One vector is turned by the same rotation once a tick. Each row is the vector after some number of ticks, and that number follows the row.
The counts run from 0 to 177.
[-24 -10   7   5   5   2 -18   5  -2  11   1   0   8   0  14 -20   4   4
  -9   2 -16   5  11  -8  19  -4   9  18   3  -6  -4 -10   6  20   0   2
 -13   0   6   9 -13] : 47
[ -9  19  -1   6  16   6   8  17   0 -12   9  -9 -13  17  -7  -4  -7  15
  -2   4   2 -25  -5 -15   3   0 -12 -17   5 -16   7  -5  12   6  -5  -9
  14  13 -10   2   1] : 34
[ -5 -22   4   1 -11  -9 -16  -9   3  -8  25   7 -10   2   3  12  -3  -7
   9  21   3 -12 -12 -10  -1  22   9  -8  -6   8 -10  17  15  -1   2  -7
  -2  -9  -6 -10   1] : 82
[-13  23  -7   3  -4  -5  11  -5   4   0   1   3  17  -4   3  -2 -14  -1
 -18  -5 -11 -18 -11   3  -4   0  -8  -2  30  -6  15 -11 -24   5   5 -11
  -1   7  -6   9   7] : 172
[  6  -7  -1  -5 -13   1  -2 -12   2 -17   7  -7 -22   7  -4  14  -4  -3
   7  18   4 -27 -10  -5 -15   7  15  -1   1  -6 -10  20  15 -11  11  -6
  13  -9  -4   1   7] : 157
[  7   8  -7   5   6   7 -23   5  10 -16   0  11  -6  -1   8 -12   9  -4
 -17  -2 -36 -12  -3  -9   7   1   0  15 -12  21   0   2   7  15  -8 -12
  -6   5   1   2   0] : 127
[  3  16 -13  -1  13  -6  -9   9  11 -13  15  25 -10   5   4   2 -13  -4
  -1   6 -17  -3  -5  -2  10  16 -24  -4 -11   3  10  -4  -6   6 -13 -10
   0  10 -15  -2  12] : 108
[-11 -10 -10  -4  10  -4 -15  -1  -4 -10  16   5  -4   5   6  -1  -4   7
   8  12  -5   1  11 -26   8  10   3   9  -8  -6 -14  -2  27  12  -5  -2
  -6 -19  -5   0 -16] : 105
[ -4   8  -8   9  15 -12 -25  -9   3 -18   9  17  14   0  11  -4  -5  -3
 -12  11 -19 -12  -7  -7  10   3 -12   9   4  19   2  -9   5  14 -17  -5
   5   2 -12  -1  -9] : 27
[-10   8  -8 -16   2  15  17  22  -3  10   9  -3 -19   8  -5  -1  -6   7
   9  -8   2   7  10 -12   0  14  -6  -9  -9 -26   2  -3  -3   5  18  -4
 -10  -3  -3  12   7] : 112
[-11  28   1   0  -1   3   6   5   0  -1   7   7  -8   0   6  -6 -12  -9
  -1 -15  -4  -1  -1  10   1   2 -13 -24   9  -9   9   1 -15   5  16 -13
  -5  21  -2  10  26] : 14
[  2  -9  -1   2  -4  11 -28  -3 -14  -3   2   3   7 -12   7 -11  19  -1
 -12  12   3   1  -3 -12   4   5   0  17 -10  17  -7  -2   1   5  13 -17
 -19   9   5   6   7] : 145
[  5   1  -7  -6 -11   7 -33  -5 -11  -7  -8   2   5 -12  11 -11  18 -13
   0  12   1  13  -1 -12   1  -4   1  16 -14  11  -9 -10   2  -6  16  -5
 -19  -1   6   5   7] : 144
[ -2  10 -16   1  -9  -4  12 -12   2 -12  -8  -7   1   6  -7   6 -19  -2
  17  10  -8 -21 -13 -15  -8 -10   1 -16  16 -12  11  -9  11 -21  -4   1
  11 -11 -10  -3   5] : 155
[ -9  -4   2   7   6 -21 -19 -13   6 -11  13  23  -4  11  18  -2 -12 -17
  15  18  -6   6  -6  11  11   8 -11 -15  -1  -1   0  -4   8  -5  -5   3
   2   5  -5 -10   8] : 84
[-14  -7  10   5   3 -10 -14   0   0   8  16  21   0   1  21  -3  -2 -12
  -6   6   4  11  -1  14  11  18 -18  -2  -7   1   0   3 -14   7  10 -10
 -18  18  -4   7  16] : 165
[-10  -5 -17  -8  11   2   3   4   2   1  13  11 -11   7   6   4 -20   7
   5   0 -23  -2  14 -16   7  16  -7   9 -17 -13  -4   8   7  17  -5  -9
  -7 -14  -5  16   1] : 30
[ -9  -2  -5  -6  -9  -3 -25  -6  -9  -4 -14   6   5 -11  21 -18   8 -18
   8  10  -4  21   3   1   0 -11   1  12  -6  -5   0 -18   1 -12  17   8
 -13  -5   4   4   8] : 143
[-12  -3  -3  -8 -12  10  14   3  -5   8   4  -6  -4  -4  -2   4  -2   3
 -12  -8   2 -14   1   2 -12   7   7   7   6 -17  -2  13 -19  10  31 -14
 -10   2   4  22  11] : 94
[-12  10  13   2 -17 -16  -1 -15   4  -8   4   7   9  -8   5   7   4 -15
 -12   9   1  -6 -16  22 -12  -1   2  -4  25  -4   7 -10 -25   4  23   5
   0  -1  -5  -4   7] : 20
[-21   0  -2   9  -5  11  -5   4   0  22   3   4   7  -2   8 -16  -5   1
 -16  -8 -20  -5   3  -3  11  -1   3  -5   8  -1   3   8 -11  15   8 -12
 -18  19  12  19  13] : 71
[-12  -6  -4  -4   0   9 -13   8 -11   4  21   9  -7   2   8  -2   0   0
   3   2  11   5   8 -10   7  18 -14  -4 -23  -1 -16  14   3  10  18 -21
 -16  13   4  14  11] : 88
[  9   0 -14  -3   2  10 -24   0 -13  -2 -16   3   6  -8  13 -12   5 -10
  -7  11   6   6  -2  -8   4  -4 -16  28 -17  -3   5 -16  -2 -12  10  -6
 -11   7  -6  16  19] : 68
[-13  -5   4  11 -15  -5   9 -10  11   4   4  -4  -1   4   0   7 -15  -3
  -3   4 -20 -23 -12   9  -7   2  22 -13  25  -4   6  18  -4   6   6  -4
  10  -2   2  -1  10] : 77
[-13 -12   2   8 -12 -23  -9 -16   8  -1   6   9  13  -3   3   6 -10 -15
   5  15 -16  -7 -15   0   1  -2  17 -12  25   8   7  -4   1  -4  -5   6
   1 -10   1 -15  -1] : 2
[ -7   7  -8   9  20  -4 -19  -8   1 -18   5   6   7  10  14  -5  -7   3
  -7   9 -21 -15   7 -14  12   1 -10  16  -3   1  -2  -4  22  17 -16  -3
   6  -1  -9   6 -11] : 28
[  5   1   3  -7 -20   4 -10   7  -5 -15   0  -7 -19  -5  -6  -1  14  -8
   9  18  19  -2 -16  -6 -15   1   7  -9  -2  -7   6 -12  -2 -25  19   3
   1   2  -2 -12  15] : 138
[-19   9 -13   9  -1   7   4  -1  -1  18  -5   0  16  -6   5 -16 -15  -3
  -4 -11 -23   0   0 -13   9 -12   1 -10  18  -6  12  -9 -10   2   7  -7
 -15   9   5  11  13] : 72
[-19 -14   9   5 -10  -8   0   1  11   3  -4   3 -19  16   3   0  -7 -12
  21  19  -1   3  -7   7   5  -2  11 -14   9 -25   8  -8  11 -15  -2  17
   8  -6  -5 -11   7] : 60
[  9  -2 -10   4 -13  11   8 -11   0  -5  -5 -15   3  -4  -8   5  -2   9
 -12   9  -3 -33 -16 -16 -10   2  12  14  11  -3   1   8   1  -7   9 -16
   3  -6  -7  12   8] : 75
[ -8 -10  -1  -5 -13 -21  -4  -7  11  -5  14  19   3  -8   7  14  -5 -16
  -2  12 -18  -7 -10  10  -8  16  14  13   8   3  -2   5 -10  10   8   5
   0 -23  -8  -5  -5] : 101
[-14   0  -3  -2   5   0  -5   8  -7  13  21  19   2  -1   8  -5  -9   0
   4  -3   4  11   0  -7  12  19 -21 -17  -8   3  -2   7 -11   8  12 -20
 -19  18  -1  11  19] : 89
[-11   4  -8   0  -2  13  10   0 -12  -1  -2 -18   0   1   5   1  -4  12
 -10  -2  16 -15   4  -3 -10   2  -8  14   2 -26  -4   3  -6   2  25 -12
  -2   5  -5  30   8] : 93
